One vector is turned by the same rotation once a tick. Each row is the vector after some number of ticks, and that number follows the row.
The counts run from 0 to 606.
[ -8.5  22.7  40.3   2.1   2.6  16.3  14.5  -9.7 -21.3  15.1 -36.6 -35.2
 -32.1  27.2 -49.0  13.4  20.4  15.0 -31.7   4.7  -4.7 -45.3   8.2   0.0
 -23.4 -28.7  -1.9 -18.2 -21.7  -1.1 -11.9  -4.2  25.2   3.8 -11.1  30.2
 -34.7   8.8 -29.1 -14.5  -7.6   2.7  -5.0 -30.6] -> 129
[ -4.8   2.3  25.9  -3.9  38.8  59.3  42.1  -7.1 -38.6  14.5   1.6 -10.6
  -4.4 -34.1   0.0  30.0  11.6 -32.6 -26.6 -15.3  -2.6 -60.9  30.1  -0.7
 -18.3 -13.2  12.8 -39.3   0.8  23.5  -1.8 -16.1  -6.1  19.8  12.8   5.9
  24.8   0.3  -4.7 -30.0  25.2   4.9  15.5  -9.6] -> 296
[  4.5  18.9  -3.2 -49.9  28.8  30.0   5.9  -1.2   7.5   2.8  24.6  26.7
 -11.5 -11.7 -13.3 -43.3  12.8  23.7 -39.6  33.0  27.8 -16.1  34.5  15.6
  -7.3  18.2  35.4  -8.2   1.4  32.8  33.3   6.3  -2.0   6.4 -16.3 -41.5
  30.9  16.4  -3.2 -23.0  33.8  21.5 -16.1 -16.3] -> 194
[ 52.8 -21.2 -14.2  12.7 -14.2  29.5 -29.0   2.3 -15.4 -13.7  16.7   4.4
  53.6   3.9  23.4  17.7  34.4  21.3  48.4 -15.1   0.6   4.4  24.1 -25.8
  14.4   2.6  18.7 -14.2   3.9 -23.6  11.1   4.0 -14.0   8.5  53.6  -2.0
  25.2 -10.7  13.9  20.3  14.7 -13.8  18.8  -9.9] -> 343
[ 25.3  12.5 -22.5  30.4  19.2  30.8 -21.9 -37.4 -16.4 -38.0  16.5 -22.0
  42.7 -28.5   9.5  -0.9   9.8 -18.5  -1.0  -6.0  34.4  27.6 -23.1  -2.0
   8.4   8.7  21.0  35.3 -22.0   0.7 -13.6  -6.6 -10.0 -20.1  38.9  18.6
  39.9 -11.3  10.1 -40.3  19.1  -4.3   3.4  -1.5] -> 37
[ -5.9 -38.4  -2.4  21.3  -6.4  22.4  -5.0  20.1  10.3  -8.8  44.6 -21.6
  28.6   6.8  -0.8  20.6   9.4  12.6  33.2 -13.9  -4.6 -31.7  14.0 -21.9
  37.3 -11.3  10.7  -0.3 -22.5   5.6  -0.8 -21.7  -4.9  -5.1  26.3  41.3
  -3.3  12.6  23.8  22.3  -0.2 -31.1  -2.7 -40.3] -> 214
[  1.0  56.1  53.3 -11.2  -0.1 -39.9 -18.3  -6.3 -25.3 -19.8  -0.3  26.1
 -12.1  16.3  -2.5 -22.8 -24.2  20.7 -33.6  32.2  -3.1  10.8  34.5 -31.8
  -3.4  27.4  15.5  -7.8   8.9  20.1  20.7 -11.1  17.8  -5.3 -67.1  24.4
   0.8   0.4 -16.4  -7.3   4.3  16.6 -28.6 -17.8] -> 24
[ 21.4  -6.3   6.8 -15.2 -12.4  31.3 -16.9 -11.3 -10.3  -8.0  -9.7  31.8
  24.0   1.3 -42.0 -38.5  48.6  28.0 -43.8   9.0  35.0 -17.3  18.8  46.2
 -21.2  23.9  33.3 -14.1 -11.6 -13.3  18.1  29.0   2.9   1.1  30.5   8.3
   5.5   3.2   2.4 -20.1  15.1  -9.2  -9.4 -12.5] -> 163
[  1.6 -36.4  24.1  28.7  22.5  48.0  11.8  38.0 -20.2  16.6   1.7   0.1
  10.4 -26.8   5.1   6.1  17.4 -14.1 -18.8  -3.2 -11.7 -29.9   6.6 -10.1
   1.0 -13.1 -27.6 -18.8   3.4  11.6   7.7 -58.4 -33.5 -16.2  34.7  19.8
   5.5  27.8  33.5  -0.9  46.3 -32.4 -20.9 -23.9] -> 85
[  7.1 -14.1  41.3 -31.7  -2.7  11.7  31.6  10.9 -27.9  -9.5 -18.1 -15.8
  17.6  11.1 -14.5  34.0  34.0  35.7  17.7 -32.2  -7.6 -22.7  34.6  44.8
  10.5 -27.7  22.3 -30.6 -10.3   6.0   5.3  -0.9  35.8   3.8  11.0 -17.1
  -8.4 -17.6 -17.6 -14.2   8.2   4.8  -2.6  15.5] -> 503
[  3.0 -33.3 -14.5  44.6 -16.7   7.2 -29.9   5.1   3.3  -5.6  -8.2  -4.9
  15.4  18.7  -9.3 -28.3   2.3  -6.1   2.7 -34.9 -10.7   8.0  20.1 -17.6
  42.1  18.3   9.8  -6.3   0.3  -0.9 -10.7 -13.8  -9.0 -45.3  37.1  34.4
 -21.2  32.1   0.2  12.2  25.1 -54.3  25.5 -31.5] -> 286
[-25.0   1.1   6.3 -19.4  -0.3  25.6  26.1 -13.8 -33.3  27.0  40.9  12.2
  13.0  13.4  23.8  38.2  23.1  16.3  -7.9   4.5  12.2 -27.2  41.3 -37.9
 -31.2  26.0  57.6 -25.4   2.9  15.0   5.3 -22.6  14.4  -3.4  -2.8  29.5
  13.0  -2.2 -21.2 -18.0  -9.6   9.5 -21.1  -8.3] -> 424
[ 25.5 -14.8   7.6   8.3  27.8  30.6  21.9   3.9  -7.6 -29.6   2.6 -19.0
  20.2  -3.7  22.1  27.6  22.4  11.3  52.0 -20.9 -31.9 -11.2 -17.5 -38.0
  25.1 -30.5  21.0 -16.6 -41.2   7.2 -15.3 -17.6 -28.8  -9.4 -15.9 -28.4
  26.1 -28.5   7.1 -18.8  35.1  22.8   7.1  17.9] -> 143
[  7.0  -8.4  36.4   2.0  20.9 -12.2  29.5  -5.4 -24.7   1.0  37.8  -4.4
  23.6 -24.9  27.1  18.4 -20.6   7.7  26.9 -11.7 -52.4 -48.2   9.3 -13.7
  15.5  33.6  -3.7  -9.6 -16.4  31.8 -21.3  22.7  -6.2   1.8   9.0   4.0
  20.2  -4.7 -26.2  -7.4  16.9  19.7 -12.0 -16.3] -> 345
[ 13.4  33.4  56.5  -1.9  20.8  -8.2 -16.6  -8.7   0.9  -0.8  -6.7 -42.6
  24.2  -4.1  34.8  17.3   8.0  13.3  13.5   5.0 -29.4   3.1  41.7 -18.1
  25.4 -41.0 -26.1 -14.3   0.1  -8.9  41.0 -12.5   6.9  31.5  10.8   2.9
  12.1   6.6  29.7   9.5  34.8   8.7  -4.7  -7.1] -> 176
[-44.3 -13.2  34.5  16.0  21.4 -19.6   0.3 -13.7  -8.9  -3.4   0.5 -29.5
  30.9 -13.7  19.2  -4.1  -8.6  16.1 -47.4 -20.9 -40.7  -6.5 -10.1  37.9
  -9.8   6.5 -24.0  33.0 -23.2   3.0   8.0  -2.0  19.0  -6.1  10.9  42.7
  11.3   6.7  -4.5 -18.8  29.6  11.3 -44.3   7.3] -> 409
[ 34.8  -2.4  23.6   7.5  30.6   1.6  21.0   4.7   7.0 -22.6  14.8  -8.2
   0.7 -14.9 -41.2  -3.3  15.0  -3.8 -10.9  10.2 -10.2 -18.1 -15.4  -6.2
  50.9   3.5 -30.1  -2.5 -10.1  18.5  -8.3 -22.4 -37.7   8.6  -3.9 -32.5
  -0.2  49.1   4.4 -22.4  74.4  -8.7 -12.4 -43.2] -> 444
[ 18.0   5.9  25.2  32.9   3.3  28.5 -24.4   4.5 -11.8 -16.1  -2.1 -17.9
  -6.5  -6.8  43.3 -49.5 -37.4  14.8  38.6  25.3 -52.4  -3.6 -13.4 -31.8
   7.2  -5.2  -1.4  25.2  -8.9   1.1 -27.5  -5.6 -33.4 -12.5   0.5  11.0
  17.9  -0.4  14.4  24.8  10.8  -5.5  -3.0  -6.2] -> 184
[ 15.4  41.7 -28.7  -0.8  19.8  -2.6 -12.0 -24.0  12.9 -26.1  43.0 -27.3
  30.8  15.4 -10.2  26.0   4.3  21.6   0.9  25.6  21.5  22.7 -18.7 -35.3
   3.0 -11.0  22.9  22.3 -35.5  14.4   9.5 -14.5   3.2  -5.9 -25.8  -3.4
  29.3 -23.2  -8.0 -50.9  20.8  51.3  -1.9   0.4] -> 604
[  6.0  12.3  38.5  -7.9 -19.6  31.4 -13.3   1.9 -56.8 -25.3  13.7   0.6
  16.0 -13.1  14.0 -10.3   1.6   6.9   0.8   5.8  57.1  -5.1  53.6   8.2
   4.1   5.1  27.7   8.3  12.6  26.2   7.5 -16.2  14.6 -18.7  33.5   8.4
  -8.4   5.3  20.3 -10.4 -10.8 -33.8 -11.6 -33.7] -> 293
[ 29.4  -0.1  29.7  62.0  -6.0  12.6 -17.2   8.2 -17.9  27.8 -19.7   0.7
 -12.7  19.2   1.7  21.5   4.0  17.5   7.3  -4.9 -56.3 -27.4 -29.7 -55.4
 -22.9 -16.7  11.3  -7.7  -5.8 -19.2 -33.1  -5.9 -22.5 -19.5   1.3  26.3
   1.8 -17.6  -4.3   9.8  15.8  24.3  42.8 -10.9] -> 385
[-13.7 -28.6  41.9 -31.7  -1.9  20.5  13.0 -14.1 -65.5  11.9 -35.1   4.7
 -20.2   1.6  -5.9  -5.2   1.5  11.2 -37.6 -35.3 -29.2  35.0  26.7  14.1
 -26.5  18.9  49.6   3.3  -7.5  -0.8 -19.7  -6.9  27.2 -36.2  -6.1  -5.4
  -6.6  16.2  -6.3 -25.6  10.4  -9.9   0.1  -2.6] -> 454
[  7.0 -25.4  41.3  -4.4  11.3   4.3 -32.0   1.4   8.3  -6.7 -23.6 -37.5
 -25.3  -6.5 -19.3  11.9  -1.4   0.2  35.3 -26.8 -60.1  11.4  27.0 -31.8
  21.9 -28.4  15.5   6.0 -37.6 -12.3   8.5  20.0  10.4  -8.3   1.5  -5.5
  -9.7  28.7  35.6   5.5  27.3 -24.1  38.8 -34.2] -> 48
[-37.8 -14.9  -7.1  -3.2  -8.4  11.8 -24.4   8.3   7.2  18.2  -5.6 -31.9
   0.7  50.1 -30.8  13.5   5.0  22.5   8.9 -38.0   7.9   2.4  26.5 -13.8
   8.8 -20.1  37.7   1.3 -23.8  13.9  15.4 -24.4  26.4 -38.9  11.7  27.8
 -30.3  12.0  -8.8 -19.1  13.6 -31.4  31.7 -24.9] -> 124
[ 17.4 -41.2  -0.1 -11.6  13.1 -10.9  30.9   6.0 -17.6  13.2   4.8  26.0
   6.4  13.3   0.9   9.0   8.5  16.6 -21.5 -14.6 -64.5   0.0   5.3   1.9
 -11.8   9.1  24.8 -11.8  21.3   2.0  -3.3 -35.5  10.5  -3.4 -23.2 -34.6
  38.6   6.1 -24.9 -13.0  45.8  33.5   2.2  22.0] -> 148
[ 17.3 -34.7 -16.1   9.1  13.8  16.0  22.0  37.3 -19.0  -9.8  19.0   6.6
  10.4   1.7 -24.5   2.8   3.6  -3.5  -2.4 -16.5   5.0   7.6 -26.7 -12.5
  26.1  -9.2  24.5  19.3   4.2  20.1  -5.9 -47.9 -17.4 -29.3  23.5 -33.4
  20.3  23.0  22.1 -20.0  61.7  -3.3  18.1  -6.4] -> 116
[  5.7   9.8  20.1  30.4  24.8  64.7   5.1  -9.9  -8.7  35.0  21.8 -37.1
   3.7  -3.8  16.4   3.4   6.5   1.2  21.7  12.4 -20.5 -17.9   0.0 -19.0
   6.9 -12.3 -24.7 -14.9   6.5  30.2 -16.9 -32.7 -22.0  -3.7  48.6 -18.0
  -3.4  15.6  16.0   8.3  28.9 -23.2   4.0 -49.5] -> 418
[ -2.5   7.7  13.3  19.0   9.0  25.6  -7.2   9.5 -26.3 -27.2  34.8   4.8
   1.8 -38.0  25.8 -55.0 -30.1  -0.8  10.7  15.4 -10.5 -80.8  23.0   7.1
  16.7  28.2  12.5  -6.3   1.3  39.2 -14.0  26.6 -14.8 -12.7 -11.2   2.5
  37.2  -8.3 -20.9   1.0  10.2  10.8  -3.4 -18.7] -> 62
[  4.3 -11.2  50.6  25.5  16.4  35.5  -0.2  -8.0 -26.9 -18.2 -28.4 -31.7
  17.9 -19.2  11.3 -14.0  29.2  12.9  -7.5  -4.1 -32.0 -52.6   5.2  37.4
 -15.0  -3.9 -14.4 -10.5 -44.8 -18.6   2.3  23.3  -2.0   4.5  19.0  51.4
  25.3 -20.7   7.1 -12.5   8.9   7.8 -35.1  15.8] -> 337
[ 46.0  26.2  30.1  -5.0  -6.1  -4.9  -6.4 -25.5 -34.3  -8.0 -16.5  58.6
  26.4  22.1   6.8 -39.0   5.5  39.6  -4.5  25.7  -5.3  15.5  -4.4 -11.4
  -8.0  54.4  14.8 -11.4  17.9  -7.0 -21.5  11.8 -18.7 -39.2  -2.4 -10.4
 -12.5 -11.3 -16.8 -11.8  21.6   6.8 -37.2  -5.1] -> 518
[ 19.1 -25.2  -2.5  17.4  -9.9 -32.4  24.5 -11.2 -12.4 -36.5 -12.3  -3.0
   8.8  -7.5  -0.2 -33.0 -13.2   1.8 -16.1  -3.4 -43.7 -22.1  21.7  21.7
  51.5  44.6  -6.7 -20.4  25.1 -10.2  -6.6  -0.1  10.2   2.3  -5.9   2.1
  16.3  30.2 -60.9  11.4  20.1   8.3 -37.0  -5.9] -> 107
[ 18.9 -14.9  34.1  13.4 -18.0   7.8  26.7 -14.0 -60.7   9.7  22.0  16.0
  45.0   0.9  35.2  39.6   8.9  22.3  -4.8   1.3  -8.8 -10.2   3.1  -6.5
 -13.8  28.1  -3.8 -10.8   2.2  -4.5 -10.1 -28.2  11.8  17.7  40.3  40.0
  14.5  -1.1 -13.0  -7.7  -0.6  -0.9 -56.6 -15.5] -> 545
[-29.8 -19.2   1.5   2.5  31.9 -20.2  25.1 -13.6 -19.2  11.3  12.8 -13.1
   6.3   5.4  35.0  -6.6  -8.9   3.6 -37.2  -8.4 -75.9  12.8   6.8   0.3
   4.9  39.0   4.2   2.5  14.2  16.5   8.0 -49.0  17.8 -13.6 -11.4   1.1
  30.9  23.7 -18.9 -17.5  51.7  22.9 -31.3  13.2] -> 481
[ 35.6  -2.8  11.8  -6.2   1.9   7.3   3.9   7.0   6.0 -22.4   5.4 -19.4
  20.0  18.2 -20.6 -33.2  24.2  46.9  15.0   5.9   5.8  34.9 -16.7  17.7
  50.2 -11.6   2.5   0.5 -11.8  19.2 -16.9 -17.6 -20.5 -16.4  23.5 -58.9
 -19.9  17.1   5.4 -14.4  48.9 -13.0 -18.2 -18.6] -> 445
[ 14.2   7.8  -3.7  50.4   5.5  -6.1 -18.7  12.0  -5.9 -44.6  20.3 -26.1
  48.2  -7.8  23.9 -36.9 -16.3  26.2   4.1  11.4  16.5  22.9 -20.0   9.2
  30.1   0.2   1.7  32.1  -7.8   8.4 -11.7 -29.7  -6.3 -33.1  29.8   7.9
  27.5  -6.8  17.8 -11.6  28.1  21.3 -27.8  15.9] -> 441
[  3.4  14.9  20.9  32.2 -28.9  11.0   3.5   0.6 -47.1 -14.1  19.8  20.9
  24.3  -4.6  23.4 -17.1  -8.2   3.7 -20.9  25.6  42.7 -48.7  31.7 -12.3
 -25.2  33.4  19.7   2.0  27.5 -11.3   9.9 -18.3  19.8   4.6   5.6  61.7
  32.3  -8.4  -3.4  12.5 -21.1  11.0 -38.0  -8.0] -> 262
[ 10.1  11.1  16.8  -5.8  29.6  38.5   3.1   8.2 -13.7 -64.5  -8.7   0.5
 -14.1 -37.4  14.5 -55.5 -15.8 -27.2  12.3  17.0   7.5 -33.4  14.1 -13.3
  38.8   0.8  28.5  -2.0 -18.0  28.7   0.2   9.1 -33.1 -14.3 -26.8 -10.3
  18.3  12.4   8.5  -3.0  20.8  -2.1   1.1  -5.1] -> 395
[ 37.0   1.4  24.5 -31.2   3.6  19.6 -33.9  -6.6   8.9  14.7  28.5  12.2
  27.5   7.8  11.5  22.2  32.5  56.1  37.6   7.7 -31.3  -8.9   9.9 -36.5
 -19.5  -2.2  21.9  -7.2 -38.8 -11.4  -4.8  38.8 -16.3  10.3   9.2 -17.1
  15.5 -17.7  16.3  -0.8  14.2  17.8  10.4 -10.0] -> 15
[ 29.5   6.3  32.4 -39.2   5.6 -27.3 -20.5  -2.9  20.5 -28.1   9.2  -1.8
  12.5 -12.0 -37.8 -27.0  21.2  15.1 -52.9   0.4   0.0  16.0  26.4  30.7
  -0.2   6.3  10.9   3.3  -2.5 -12.7  55.7  12.9  22.1  24.8 -17.7 -11.5
  22.3  24.0   0.6 -13.5  45.4  32.3 -13.1   4.7] -> 73
